Each path below is one point turned by a fixed rotation once a step. After each direction that follows a path, write how fast that rotation turns it, in deg/step (0 if it stays still).
Each turn is a multiple of 5 degrees from 10 to 175, or 0.
Each row of a path follows its step; steps can be skipped.
Rotation 1:
step 2: [  1  -5  10 -21   5  10   6  -3  11 -18   7 -16   7  19   4  -8   1  13
  10   0  -5  14  -2 -12   7   2  10   3  -3 -14 -13  -4  13  16  -1 -23
  23  23  24]
step 3: [ -8 -14   6   3  24  19   9  -4  25   3  20   6   7  -1  19  11  -2   8
  -7  10  11   4   8   3  16  11  17  16   5   0   7   5  18  12  -5  15
  17 -14  14]
step 6: [-11  10   0   2  -1 -19  -5 -33  -1   4   2  12  14  -5   1   9  -2  -4
   5   4  23   6  20  -1 -10 -10   3  18   9  23  13  -1  13   3  23  -9
  -6 -12  17]
step 7: [  1  13 -11  10  -5 -17 -11  -7 -27   1   2  20  -9 -10   2  12 -18   6
   1 -11  -1  18   1 -12  12  -6  -4 -19  12  -4  16  20  -5  12  -1 -17
   5 -22   9]
step 8: [  4   0 -11 -15 -14  11  -4  13 -13 -14   1  -8   4  19  -9  12  -2 -11
   6 -17 -10  25  -1  -4   3   2   2   8  25 -13  -6  10 -17  29  19 -12
 -10  -2  -1]
step 10: [  1   1  12 -12  -5   4 -11  -4 -14   7   8  12  15 -13  12  -5   3  11
 -21  21 -30  -5  -6   4  20  30  -6  -1  -1  -3   5  11   2  13  -8  13
  -9 -16  10]
step 12: [-17   9  19  14  -9 -14  -1   6  30 -11   1   6  34  20   8   7  12   3
  -6  21  10   3  -2   6  -7  -6   2   2 -11  10   4  10  -1   7   7 -15
  14  11   0]
step 15: [ -1   4 -12  14   2  -4  12  -5  -4 -25 -21 -19  28  10 -16 -16   2  -2
  -3  -3   6   7   8  -1  -1   1  25   6  13   4   4 -19  -9  18  12  11
  16 -10   7]
[-1 -3  5  4 -5  3 -7 -2  1 -6  8 -2  0 -5 -1 -2 -3  3  3 -1 -3  2  1  6
 -4  4 -1 -5  7 -4  5  1  0 -1  0  4 -4  9  2]
40
[ 0 -9 -5  4  8 -2  1  0 -6  0 -3 -1  3  0  0  2 -7  3  7  0 -2  3 -4  4
  3  4 -7  4 -1  5  5  4  2  0 -6  3  0 -3  2]
100
[ -2  -6   6  -1   4  -4   3   0  -6  -5  -1   1  -1  -4  -1  -5   0 -13
  -2   0  -2   1   4  -6  -2  -2  -3  -2   6   0  -2   2  -3   4  -2  -3
  -6  -2  -1]
40
[ 0  6  4  4  2 -3  1 -1 -2 -5 -1  5  9 -8 -2 -5  1 -3 -1 -6  1 -4 -5  5
  1 -5  1 -2 -4  1  3  3 -3 -1  1  1  9 -1  0]
130
[  1 -10   3   0   1   0  -7  -8   1   4  -3   6  -4  -1  -3  -3   3   2
  -3   2   4  -3   4  -3   4   0   3   3  -3   4   4   6   2   5   3   3
   4   5  -2]
110
Rotation 2:
step 1: [  9  -2  -9 -21  11 -17   0   4  19  25 -12  -2  -5  -1  -1  16  18  17
 -17  -7  12  -7   8 -12   5  12  -4  13   0 -15 -14  -8  10   2   3   9
  -5  -9   3]
step 3: [  4 -19 -14  -5   2  -8   3  25 -22  -9   6   5  -3  -4  -4   4  -2  -6
  -4   7  -1   6 -10  -6   9   9   1 -22   6 -20  -8  15 -13  10   7  19
   3 -10 -23]
step 5: [-12 -18  -9  -1  -3 -10  -2  -1  -5  23  -8  -7  -2  -9  10   4 -19   7
  -4 -22   2  19 -10  -6  11  -1 -21  16  -7   3   4  -5  13  10  15  10
  11 -10  15]
step 7: [ 16  -5 -14 -16  12 -10  18   8 -11  14   3  11  -2   8   1 -15  22  13
 -17 -23  19  -9  -1   3  -2   0  12   0   3  -9  -7  13 -11   8   0  10
  -6   6   8]
step 11: [-17   4  -7   5  -9  -5   2   9   2  22   5   1 -19   4   6  -5   3   4
  -7 -17   1   8 -11  18  -2  15 -29   0 -10  -8   2  20   0  26   6  15
  -5   1   3]
step 13: [ 14   5  -3 -11  17 -11   5   3 -10  16  -6 -22 -12   2  21  -6  17   2
 -14 -17 -13  -1  -6 -21  18 -12  17   2   3   3  -4   3 -10   3  11   6
   2 -10   0]
step 14: [ -1   7  -1  14  -4   4  30   0 -12  -7  -7  -3  15 -14  -5   5 -12   1
 -15   6  -3  -2  -6  -7   4  16 -25   5  25 -10  13  -5  -8   3  -4  16
   9 -17  -2]
step 15: [ -1  -6   0 -13  -2   4 -15  29  -6  16  15  10  -5  -1   8   2 -22 -18
 -18 -11  11  -1   2  -5   6   8  -4  -3   0 -21 -17  18   3  -2 -13  -7
   2   2   4]
[ 0 -3 -4 -4 -1  7  0  3  0  3  5  1 -1  1  1  2 -9 -3  8 -3 -6  3  5 -2
 -5 -1 -5  4  1 -2  2 -4  5  5  1  1 -1  8 -1]
65
[-10  -3   1  -4   5  -4  -1   2   0   1  -2   4  -2   8   5   1   0   3
   1  -7  -1  -3  -2  -5   5  -2  -2  -4  -4  -6  -2   3  -6   4   4  -6
   2   3   2]
175
[ 2 -2  1  2  0  0  4  4 -5 -4 -3  4  5  0  6  1 -7 -3 -4 -8  8  2  0  1
  2 -4  7  1 -4  7  0  0  5 -1 -4 -2 -3  6  3]
140
[-1 -4  0  3 -6  1  5  2  4  0 -7  4  2 -5  0  5 -4 10  6  3  2 -5  0  1
  2 -7  1 -1  5 -4  1 -5 -4  2 -3  0 -6 -2 -2]
175
[ 1  1  0 -5  7  6  5 -2 -7 -4 -1  0  2 -7 10  2  6  1 -4  2 -1  3  4 -2
 -2  2  2 -3  5 -4  0 -2 -3  1 -1 -4  2  2 -7]
65
Rotation 3:
step 0: [ 19   7   9  22 -21  -2  -6 -17   0  12   5   8 -16  -7  14 -16 -11  27
 -11   7  -8  11 -20  -5 -19   3   6  17  -9  -1 -19   3 -12   4   6 -18
 -12   4  -9]
step 3: [ -4  19   4   0 -27   5   7 -36  -4  18  -4  10  -9  -6 -10  -9 -23  10
   3  -3  -6   2  -2  -6 -24   3  11 -11  13 -10 -24  11   8   8   0 -10
   0   3 -20]
step 6: [-12   1  12  13 -11   6   5 -14 -24  21  -6 -15   1  -6 -15 -26  -3  -7
  14   7  -4   3 -16  -9 -18 -12   2   7  10  -6  -5  16  10  31   7 -13
  12  12  -6]
step 7: [ 21  -7  14   3   5  11   9 -30 -12   5  12 -18 -27  -7   3   2  -3  18
  21  -3 -16 -10  -3  -1 -17  -6  -6 -15 -17   8   0   9   2 -15   5   9
  -4 -22   6]
step 8: [ -7  13   5 -18  -7  -3   0  -5 -29  -3 -22  34  -9   5 -11 -21 -20  11
   5  -7  -7   3   6  10  -5  13   3  -8 -22  -9 -19   4  -9   6   6   6
 -14  -4   1]
step 11: [-12   7  27  -1  15   1 -12 -10 -20  11 -16  12 -13  -8   7 -31  -4  -3
  16   0  -5  12  -5   4   6 -13  -4  11 -14 -22 -17  19  -1   1  14   3
  -9 -16  -1]
step 14: [-23  20  -1   0  11   7 -11 -25 -23  14   9  11  -3  19  10  -6  -3  10
  27  -3 -14   9 -17  -3   9 -15   8   5  -7 -12 -10  -2  -4  -2 -14  -9
  -2 -24   2]
step 15: [  7  11   2   4 -20  10   6  -9   7  21  -1   4   1  -4 -16  -8 -10 -15
  16  -2  -4  -7  -1  -9 -29   0   9  -7 -11 -13  -9  44 -11  -5  -9  -3
 -15  10  11]
[-1  2 -3 -5  0  3 -1  1  3  3  9 -3  5  8  2 -5  4  2 -5 -3  0  3  1  5
  0  7  4  1  2 -7 -3  4 -4 -1 -4 -7 -4 -1  2]
70
[ 5  3  4  3 -3  2 -1 -5  3 -4  4  6 -3  6 -2  5 -3  4  1  3 -1  2 -1 -6
  3  6  1 -3  6  3  2 -2 -3 -1 -6 -1  4 -9 -2]
155
[-3  0  3 -4  3  4 -5 -7  4  9 -3 -6 -2 -2  0  2  1 -6  6  3 -3  1  9 -2
 -1 -2 -1 -4  3 -2  0  2 -4 -5  3 -5  5 -2 -3]
90
[ 0 -5 -1 -2 -1 -2  7  0  6  0  6  0 -5  1  1 -7  9 -2  6  2  7 -7  2  0
 -7  2 -5 -4 -2  6  2  2  0 -1 -5  2  2  1  0]
125
